One turning vector, and how many ticks it has turned
The counts run from 0 to 126.
+0.01	+0.43	-0.91	+2.48	-0.60	+2.16	+0.04	-0.99	-0.61	-1.86	+2.78	-1.92	+1.86	+1.09	+0.80	-1.60	-2.68	+2.82	-2.19	-1.77	+0.73	-1.67	-3.38	+2.19	+2.07	+0.47	+1.45	+0.58	+0.20	+0.66	+0.24	-0.85	+0.61	+1.13	-1.08	+1.16	-4.20	+0.87	-0.53	-0.25	+0.93	+0.36	+1.57	-1.91	+2.66	+1.70	-0.66	+1.60	+1.76	+0.76	-0.20	+1.34	-1.55	+3.78	-0.16	-1.32	-0.02	-0.08	+2.12	-1.25	-1.09	+2.45	+1.78	+1.93	+1.24	-0.71	-1.41	-2.92	+0.35 -> 70
+0.12	-0.95	-1.12	+2.00	-2.06	+1.59	+0.30	+0.26	+0.66	+1.47	+2.11	-0.88	+2.35	+2.70	+0.37	-0.07	-2.17	+3.01	-1.92	-1.78	+1.37	-0.71	-2.67	+4.15	+0.22	+1.65	+1.14	-2.46	-0.70	+0.45	+1.46	+0.40	+3.12	-0.70	-0.20	+0.43	-1.10	+0.78	-1.36	-1.46	+0.99	+1.94	+0.94	-1.32	+1.07	+1.24	-0.01	+0.76	+0.50	+0.94	+1.04	+0.44	-3.04	+1.33	+0.84	+0.39	+1.18	-1.96	+1.29	-2.00	-1.96	+2.80	+3.18	+3.33	+1.16	-1.00	-0.52	-0.80	-1.67 -> 122
-0.55	-0.41	-3.47	+0.83	-0.72	-1.41	+0.38	-0.22	+0.65	+0.44	+1.21	-1.43	-1.60	+3.22	+2.24	-0.49	-4.14	-0.19	-2.53	-1.91	+1.18	+1.20	-2.55	+0.10	-0.83	+3.46	+2.58	-1.75	+0.26	+1.41	+0.65	-2.37	+1.03	-2.63	+0.33	+0.57	-0.82	-0.55	-2.25	-1.95	+1.27	+1.78	-0.53	+1.11	-0.31	-2.47	-1.88	+0.29	+2.15	+0.13	-0.38	+0.04	-0.41	+2.58	+0.37	-1.21	+0.34	-4.08	+1.25	+0.73	-2.18	+2.46	+0.80	+1.42	+1.83	+0.42	-0.05	-0.59	-1.92 -> 40
-2.70	-1.47	-2.67	-0.33	-0.75	-2.79	-0.92	-1.08	+0.23	-0.40	+1.40	-2.51	+0.12	+1.40	+2.21	-0.95	-3.01	+0.33	-2.96	-2.39	-0.40	-1.00	-2.10	-0.79	+1.65	+0.78	+1.30	-0.35	+2.00	+2.15	+1.48	-0.54	+0.84	+1.11	+0.09	-0.80	-2.44	-2.67	-1.55	+0.52	-0.01	+0.41	+0.43	+0.70	-1.44	-3.20	+1.35	-2.01	+3.20	-0.52	-0.06	+0.66	-1.22	+3.45	+2.76	-1.31	-0.56	-1.80	-0.69	-1.03	-0.77	+1.79	+0.21	+0.44	+0.43	-2.16	-2.91	+0.86	-2.35 -> 59
+0.00	-0.93	-1.32	+0.77	-3.02	-1.56	+0.49	-2.21	-0.07	-0.83	+1.42	+1.15	-0.59	+2.45	+1.65	-0.96	-3.33	+2.19	-1.74	-2.52	+0.61	-0.91	-2.22	+0.76	+2.22	+1.58	-0.91	-2.45	+0.93	+1.46	-0.24	+0.70	+1.10	+0.67	-1.87	-0.32	-0.90	-0.58	-2.23	+1.18	-1.63	+0.77	+1.07	-0.49	+2.23	+1.53	-0.87	+2.03	+2.43	+1.15	-0.67	+0.39	+0.85	+3.49	+0.71	-0.52	+0.91	-2.07	+0.65	-0.25	-0.72	+4.74	+3.15	+1.92	+1.75	-1.87	-0.98	-0.64	-1.74 -> 79
-0.08	-0.90	-1.36	+1.49	-3.24	-1.42	-1.75	-0.94	-0.82	+1.24	+3.20	+0.58	-0.62	+2.19	+0.23	-1.80	-3.72	+0.79	-1.92	-2.75	+1.17	-1.64	-2.49	+0.15	+1.83	+1.69	+0.59	-1.35	+0.70	+2.60	+0.40	+0.22	+0.52	+0.31	-0.98	-1.38	-1.40	-1.09	-1.96	+1.93	-1.67	+1.69	+0.95	-0.19	+1.39	-0.03	-2.67	+2.08	+3.31	+1.10	-0.80	-0.02	-0.06	+2.85	+2.62	-1.57	-0.06	-2.44	+1.94	+0.05	-1.26	+3.56	+2.58	+0.65	+1.02	-3.19	-1.15	-1.13	-2.17 -> 42
-2.21	-2.15	-2.10	+2.04	-0.45	+0.61	-1.01	+0.31	-0.28	+0.32	+3.55	+0.98	+1.25	+1.27	+1.29	-2.16	-3.55	+0.96	-1.76	-2.95	+0.03	+0.29	-1.23	-0.66	-0.22	+2.58	-0.09	-0.57	-0.32	+1.70	+1.60	+1.09	+1.26	-0.58	+0.05	-1.00	-1.60	-0.93	-0.46	+0.32	+1.11	+0.21	+1.87	+0.94	+2.36	-1.42	-1.78	+1.54	+0.91	+1.79	+0.22	-1.24	-0.20	+5.10	+0.44	+0.10	+0.00	-1.70	+1.41	+1.06	-2.52	+4.00	+2.07	+1.63	+0.75	-2.35	+0.15	+1.73	+1.02 -> 83
-1.41	-2.91	-2.91	+0.78	-0.85	-0.46	+0.51	-0.93	+1.51	+0.25	+1.10	-1.07	+1.21	+2.22	+2.05	-0.44	-3.26	+1.06	-2.77	-1.32	+0.29	+1.55	-2.07	+0.63	-0.19	+3.33	+2.20	-0.89	-1.01	+1.85	-0.30	+0.70	+2.90	-2.73	+0.41	+0.05	-0.41	+0.51	-1.05	-0.41	+0.50	+1.69	-0.07	+2.49	+0.11	-0.59	+0.67	-0.43	+0.25	+0.24	+0.80	-0.76	-0.16	+4.22	-0.04	+0.41	+1.31	-3.33	+0.78	-1.25	-1.78	+3.73	+2.76	+2.99	+0.93	-0.17	+0.44	+1.02	-1.36 -> 118
-1.06	-0.73	-2.78	-0.13	-0.23	-1.50	-1.20	-0.53	+0.37	-0.53	+0.84	-3.49	+1.07	+1.22	+2.16	+0.33	-3.56	+2.45	-3.82	-1.51	+0.37	+0.43	-1.99	+2.31	+1.11	-0.34	+2.28	+1.03	-0.24	+1.85	-0.11	-1.19	+0.82	-0.96	+0.21	+2.57	-3.05	-0.32	-1.79	-1.69	+1.01	-0.19	-1.18	-0.29	-1.26	-1.73	+1.32	-2.35	+1.99	+0.24	+1.54	+2.09	-1.09	+2.47	+1.07	-1.81	-1.55	-2.37	+0.12	-2.97	-1.38	+2.10	+0.85	+2.19	+1.11	+0.63	-1.46	-0.59	-2.38 -> 109
+1.29	-1.38	-1.60	+2.57	-2.80	+1.90	-0.60	+0.35	-0.64	+0.76	+2.82	+0.18	+2.21	+1.80	+0.15	-1.54	-2.37	+1.46	-1.93	-2.71	+0.84	-0.81	-3.80	+1.50	+0.31	+1.80	+0.08	-1.63	-0.66	+0.76	+0.47	+0.93	+1.94	+0.37	-0.14	+0.90	-1.47	+1.04	+0.47	+0.41	+0.94	+1.44	+0.62	-1.59	+1.53	+0.30	-0.91	+1.97	+0.46	+2.05	-0.56	+0.58	-2.56	+3.43	+0.74	-0.20	+0.12	-1.39	+3.04	-1.97	-1.94	+3.72	+2.91	+3.12	+1.13	-1.72	-1.30	-2.04	-0.03 -> 121
-2.20	+1.24	-2.39	+1.96	+0.48	-0.51	+0.37	-1.41	-0.38	-1.76	+1.48	-2.52	-0.53	+1.95	+2.99	-1.70	-2.54	+1.13	-3.33	-3.05	+0.58	-1.00	-2.70	+0.69	+1.35	+1.40	+1.07	+0.40	+1.50	-0.34	+2.37	-1.61	-0.42	+2.37	-1.01	+0.57	-4.29	-1.66	-1.05	-1.30	+2.18	-0.14	+0.40	-0.45	+1.09	-2.16	+1.07	-0.82	+2.74	+0.19	-0.13	+0.80	-2.00	+4.24	+0.25	-0.41	-1.11	-0.08	+0.91	+0.47	-1.18	+1.45	-0.32	+0.85	+0.99	-0.04	-2.11	-0.68	-0.76 -> 18
-1.93	-0.41	-1.37	+1.06	-1.04	-0.75	+0.44	-1.55	-0.51	-0.58	+2.07	-0.29	-1.07	+2.11	+1.29	-0.27	-3.04	+1.18	-1.68	-2.43	+1.83	-1.39	-1.06	+0.18	+2.21	+2.12	+1.68	-1.70	+0.99	+1.84	+0.87	+0.62	+0.14	+0.12	-0.59	-0.26	-1.62	-2.33	-3.77	+0.39	+0.33	+0.79	+1.62	-0.67	+2.47	+0.13	-0.63	+0.93	+2.15	+0.99	-0.77	+0.10	+0.51	+3.43	+0.12	-0.21	+1.40	-3.70	+1.71	-0.56	-1.38	+3.72	+1.70	+0.86	+2.32	-1.58	-0.09	-1.01	-1.87 -> 78
-1.10	-2.42	-1.65	+1.76	-1.69	-0.12	-0.68	-0.42	+0.61	+0.17	+0.50	-1.76	+1.84	+0.58	+2.42	-0.75	-3.21	+2.85	-3.09	-1.68	-0.30	+1.76	-2.57	+2.89	-0.41	+0.53	+1.06	+0.20	-0.68	+1.64	-0.78	+0.54	+3.39	-1.19	+0.32	+1.68	-2.13	+1.32	-0.06	-0.10	+0.25	+0.61	+0.69	+0.92	+0.45	+0.60	+1.15	-0.26	+1.57	+1.02	+2.14	-0.24	-1.21	+3.86	+0.79	-1.36	-0.35	-1.32	-0.91	-2.78	-1.50	+3.14	+1.95	+3.04	+0.89	-1.06	-0.66	+1.59	-0.32 -> 30
-2.10	-2.71	-1.95	+0.62	-1.84	-1.77	-0.93	-0.41	+1.71	+2.55	+1.86	-1.58	-0.42	+2.64	+1.70	-1.06	-1.66	+0.90	-3.44	-2.37	+0.67	+0.41	-1.78	-0.10	+0.33	+1.56	+2.16	-2.28	+0.24	+0.70	+2.04	+0.20	+1.63	+0.92	-0.56	-2.14	-1.57	-0.84	-0.96	+1.58	+0.71	+2.65	+1.07	+1.63	-0.76	-1.88	+1.22	-1.44	+1.41	+0.20	+0.71	-0.83	-1.30	+2.75	+2.38	-0.20	+1.71	-2.74	+0.83	-1.29	-0.60	+1.88	+1.00	+1.54	+0.69	-1.90	-2.17	+1.23	-2.73 -> 8
-2.90	-0.16	-0.85	+2.06	-1.39	-0.83	-2.70	+0.20	-1.03	+1.51	+3.06	-0.20	+1.06	+1.98	+2.51	-0.70	-2.39	+3.80	-3.42	-2.83	+2.16	-1.50	-1.47	+2.19	-0.09	+0.18	+0.88	-2.06	-0.07	-0.20	+2.89	+1.28	+0.74	+2.13	-0.76	-1.03	-2.96	+0.11	-1.54	-0.38	+2.01	+0.89	+1.43	-0.71	+2.07	-1.25	+0.79	-0.14	+2.14	+1.73	+0.74	-0.54	-0.46	+2.06	+1.14	+0.27	-0.44	-1.08	+0.95	-0.55	-0.98	+2.57	+1.28	+1.73	+1.03	-3.17	-3.48	+0.01	-1.10 -> 87
-1.64	-2.94	-2.80	+1.68	-1.77	+1.09	-0.13	-0.89	+1.61	-0.58	+2.37	-1.90	+2.76	-0.41	+0.50	-1.33	-2.52	+3.44	-1.53	-1.80	-1.52	+0.02	-2.59	+2.10	+1.00	+0.77	+0.82	+1.11	-0.74	+2.04	-0.03	+0.00	+2.86	-0.84	-1.16	+0.10	-2.73	+0.35	+1.17	+1.29	-0.66	+0.76	+0.95	-0.35	+0.07	+1.44	+1.89	-0.43	+0.93	+0.45	+1.84	+2.51	-1.67	+4.90	+0.34	-0.73	+0.16	+0.08	-0.80	-1.19	-1.23	+2.65	+2.11	+3.07	-0.45	-0.92	+1.24	+1.37	-0.96 -> 66
-1.62	-2.09	-3.50	+1.66	-0.27	+0.29	+0.55	+0.02	+0.91	-0.82	+0.48	-3.16	+2.58	+1.24	+2.42	-1.17	-2.17	+2.97	-2.17	-2.09	-0.59	+1.12	-2.79	+1.24	-0.37	+3.07	+0.59	+1.27	-0.67	+1.37	+0.93	-0.71	+2.87	-0.07	+0.58	+0.72	-1.71	+0.42	+0.16	+0.38	+1.44	-0.18	-0.65	+0.40	+0.32	-0.31	+3.57	-1.35	+1.06	+0.24	+1.68	+1.66	-2.82	+3.93	+0.08	-0.26	-0.29	-1.07	-0.32	-1.69	-1.71	+2.97	+2.32	+2.32	-0.18	-0.37	-0.48	+1.61	+0.08 -> 67
-2.71	+1.42	-2.94	+1.97	+0.69	-1.27	+0.98	-0.34	+0.81	-1.12	+1.33	-3.61	+0.81	+2.04	+3.01	-0.90	-1.44	+2.07	-2.26	-2.44	+0.72	-0.04	-2.97	+1.45	-0.25	+2.83	+2.81	+0.67	+0.81	-0.12	+2.71	-2.92	+1.00	+0.26	-0.91	+0.20	-3.92	-1.08	-0.90	-0.85	+1.99	+0.77	-0.07	+0.04	-0.25	-0.99	+2.98	-1.86	+1.53	+0.09	+1.31	+1.12	-2.84	+3.49	-0.21	+0.10	+0.72	-0.19	-0.08	+0.28	-1.24	+1.11	-0.27	+0.85	+0.26	+0.51	-1.49	+0.34	-1.56 -> 17
-0.42	-1.76	-1.82	+3.33	-1.65	+1.34	-0.20	-0.07	-1.55	-0.53	+2.90	+0.24	+1.23	+1.54	+1.90	-1.89	-2.89	+1.06	-2.47	-3.77	+0.52	-0.01	-2.68	-0.65	+1.10	+2.45	+0.59	+0.20	-0.31	+0.99	+0.72	+1.26	+0.68	+1.56	+0.31	+0.00	-2.14	+0.62	+0.46	+1.50	+1.52	+0.99	+0.77	+0.52	+2.11	-0.71	-0.58	+2.00	+1.60	+2.30	-0.51	-0.58	-0.76	+4.41	+0.12	-0.84	-0.31	-2.26	+2.54	-0.75	-1.44	+3.92	+2.79	+2.30	+0.59	-1.96	-1.25	-1.23	+1.14 -> 120
+0.78	-1.65	-2.24	+2.23	-2.06	+0.30	+0.82	-1.06	+2.25	+0.46	+1.36	+0.36	+0.74	+1.91	+0.64	-2.71	-1.13	+1.15	-1.91	-2.24	-0.18	+0.29	-3.89	+1.27	-0.32	+3.03	-0.82	-2.47	+1.02	-0.75	+2.60	-1.74	+3.27	+0.73	-1.43	+0.02	-3.05	-0.47	+1.25	-1.22	+0.43	+2.47	+0.57	-0.58	+0.58	-0.07	+0.30	+0.43	+0.92	-0.55	+0.88	+1.08	-3.17	+3.10	+0.31	+0.95	+1.67	+0.89	-0.22	+0.92	-2.08	+2.46	+1.42	+3.77	+1.52	-0.68	-0.04	+0.59	-0.37 -> 11
-2.13	+0.32	-1.01	+1.55	-0.70	-0.65	-2.12	-0.65	-0.98	+0.40	+1.90	+0.46	+0.48	+2.29	+3.24	-0.20	-3.57	+4.35	-2.98	-2.36	+1.71	+0.15	-0.88	+2.76	-0.11	+0.74	-1.03	-1.22	-1.30	-0.03	+1.68	+0.76	+0.28	+0.13	-2.32	-0.10	-2.81	+0.48	-1.13	-2.45	+1.46	-0.22	+0.39	+0.54	+1.90	-0.54	+0.59	+0.72	+1.85	+1.61	+1.22	-1.05	+0.65	+2.58	-0.54	-0.17	-0.83	-1.85	+0.47	+0.59	-1.74	+3.37	+2.30	+1.84	+2.54	-1.27	-1.61	+1.28	-0.41 -> 124
-0.40	-0.89	-0.44	+0.59	-1.89	-0.24	+0.39	-2.02	+0.01	-0.52	+1.97	-0.81	-1.42	+1.26	+0.80	-0.56	-4.74	+1.36	-3.41	-2.00	+0.48	-0.53	-1.42	+0.54	+2.28	-0.94	+0.98	-0.76	+0.68	+2.86	-0.57	+0.72	+0.50	+0.10	-0.50	+1.37	-2.85	-1.43	-2.42	-0.09	-0.53	+0.38	+2.69	+0.42	+1.54	+0.12	-1.47	+0.99	+2.68	+0.78	-0.34	-0.59	+1.39	+4.23	+1.55	-1.23	+0.09	-2.88	+0.65	-1.80	-1.00	+3.46	+1.68	+2.04	+2.28	-2.19	-0.40	-0.38	-1.06 -> 115
+0.34	-1.79	-0.80	+1.57	-1.81	-0.38	+2.10	-1.69	+1.60	+0.14	-0.50	-0.49	-1.88	+0.16	+1.82	-1.35	-3.34	+0.73	-2.98	-2.28	-0.63	+1.11	-3.73	+0.60	+0.80	+1.00	+0.22	-1.19	+2.03	+1.75	+1.68	-1.24	+2.00	+0.90	+0.76	+1.78	-2.84	-1.75	-2.10	-0.32	+1.20	+1.67	+0.92	-0.36	+1.41	-1.26	+1.80	-1.52	+2.79	-0.20	+0.97	+0.28	-1.99	+2.84	+1.10	-0.55	+0.76	-1.67	-1.16	-2.31	-1.38	+2.62	+1.01	+3.44	+0.70	-1.55	+0.10	+1.21	+0.34 -> 63
+0.11	-1.71	-2.67	+0.69	-1.19	-0.57	+1.66	-2.81	+2.32	-1.57	+1.78	-1.92	+0.64	+1.70	-0.08	-2.17	-1.99	-0.55	-1.49	-1.48	-0.03	-2.19	-3.11	-1.01	+2.94	+2.20	+0.83	-1.06	+1.29	+1.19	+0.62	-1.03	+1.80	+0.87	-1.73	-1.05	-3.10	-1.78	+1.17	+1.30	-0.81	+1.32	+1.98	-0.21	-0.25	+0.76	-0.02	+0.18	+1.18	+0.07	-0.46	+1.64	-2.11	+5.60	+0.43	-0.07	+1.60	-0.06	+0.32	+0.02	-0.88	+3.03	+0.85	+2.04	+0.19	-0.60	+0.03	-0.20	-1.56 -> 61
-0.79	+0.60	-2.89	+1.99	+0.12	-1.17	+0.13	-0.01	+1.74	+0.97	+2.17	-1.46	+1.12	+3.62	+2.13	-0.76	-2.03	+2.73	-1.48	-1.55	+0.66	+0.39	-2.81	+2.70	-1.94	+2.98	+2.63	-0.82	+0.34	+0.20	+2.44	-3.25	+2.12	-1.73	-0.54	+0.02	-3.29	+0.71	-0.17	-3.18	+1.49	+1.42	+0.48	-0.02	+0.34	-0.84	-1.51	-0.30	+1.71	-0.02	+1.39	+0.24	-1.89	+3.24	+0.30	-0.24	+1.47	-0.29	-0.38	+1.94	-2.34	+1.41	+0.45	+1.38	+1.27	+0.54	-0.47	+0.61	-1.82 -> 90
-1.33	-1.22	-2.82	+1.82	-0.18	+1.18	+0.49	-0.09	+1.18	-0.76	+1.88	-2.22	+1.43	+0.68	+1.74	-0.18	-2.34	+0.87	-3.66	-2.15	+0.00	-1.08	-2.38	+0.89	+1.06	+0.87	+1.62	-0.52	+1.51	-0.19	+2.86	-0.13	+0.96	+2.27	+0.22	+1.47	-4.27	-1.27	-0.43	-2.37	+3.21	-0.07	+1.39	-0.75	+0.94	-1.80	+2.43	-0.77	+0.58	+0.56	+0.02	+0.88	-3.23	+3.60	-0.34	+0.84	-0.13	-1.51	+1.07	-1.46	-2.30	+1.57	-0.22	+3.46	+1.68	-1.05	-1.32	-0.80	+0.92 -> 105
+0.33	-2.13	-2.77	+1.26	-1.98	+0.21	+1.97	-1.58	+1.48	-1.10	+1.14	-3.13	+1.21	+0.85	+1.02	-1.60	-2.54	-0.28	-2.09	-1.67	-0.94	-0.49	-3.45	+0.37	+1.32	+1.76	+2.78	+0.17	+1.69	+2.39	-0.18	-1.13	+2.34	-0.51	+0.62	+0.44	-2.01	-0.18	+0.01	+2.86	-0.41	+1.82	+0.93	+0.27	-0.68	+0.72	-0.45	-0.33	+1.80	-0.50	-0.41	+1.05	-2.26	+5.25	+1.47	-1.23	+1.23	-0.81	+1.00	-2.04	-0.92	+1.94	+1.90	+1.53	+0.17	-1.43	+0.09	-1.58	-1.03 -> 25
-1.47	-0.92	-0.89	+2.76	-1.04	+0.26	-1.49	-0.26	+1.13	+2.53	+2.14	+0.22	-1.36	-0.35	+1.62	-2.24	-2.64	+3.81	-2.78	-2.70	+0.16	+0.39	-2.11	+2.13	-0.63	-0.38	+1.32	-0.04	-0.42	+0.48	+3.55	-1.23	+1.26	+1.47	-1.69	+0.38	-4.17	-1.10	-1.64	-0.12	+2.24	+1.72	+1.81	-0.08	+1.88	-2.60	+1.75	-1.77	+2.01	-0.25	+1.13	+0.23	-1.15	+1.97	+0.92	-1.20	-0.11	-0.12	-0.54	-0.78	-1.69	+1.41	+0.71	+3.09	+0.63	-1.79	+0.19	+0.63	+0.50 -> 13
-2.70	+0.10	-2.82	-0.17	+0.40	-1.13	-2.29	-0.88	+0.55	-1.72	+2.26	-3.09	+0.83	+1.31	+2.23	+0.04	-3.68	+2.15	-4.18	-1.13	+0.31	-0.86	-0.91	+0.52	+2.16	+0.34	+3.44	+0.99	-0.03	+1.97	-0.15	+0.18	-0.77	-0.90	-0.73	-0.12	-3.37	-0.90	-1.73	-1.41	+0.49	-0.36	+0.96	+0.73	-0.28	-1.51	+1.03	-0.95	+2.14	+0.62	-0.37	+1.44	-0.03	+4.18	-0.38	-1.10	-1.30	-2.93	+1.74	-1.31	-1.19	+2.06	-0.64	+1.09	+0.79	-0.20	-1.35	-0.94	-2.25 -> 110
-2.22	-1.97	-3.36	+2.02	+0.84	+2.19	-1.25	+0.65	+0.00	-1.26	+3.30	-0.84	+1.94	+1.33	+1.06	-0.85	-3.44	+2.47	-2.79	-1.94	+0.73	-0.07	-0.96	+0.96	+0.63	+1.58	+1.94	+0.45	-1.14	+1.61	+1.22	+1.21	+0.13	-0.04	-0.43	+0.46	-2.58	-0.88	-0.77	-1.73	+2.47	-0.48	+0.93	+0.99	+0.78	-1.55	+1.05	+0.85	+0.32	+1.48	-0.23	+0.47	-1.22	+4.55	-0.81	-0.21	-0.56	-2.59	+3.28	-0.38	-2.37	+3.04	+1.07	+2.95	+1.01	+0.06	-0.16	-0.49	+0.68 -> 32
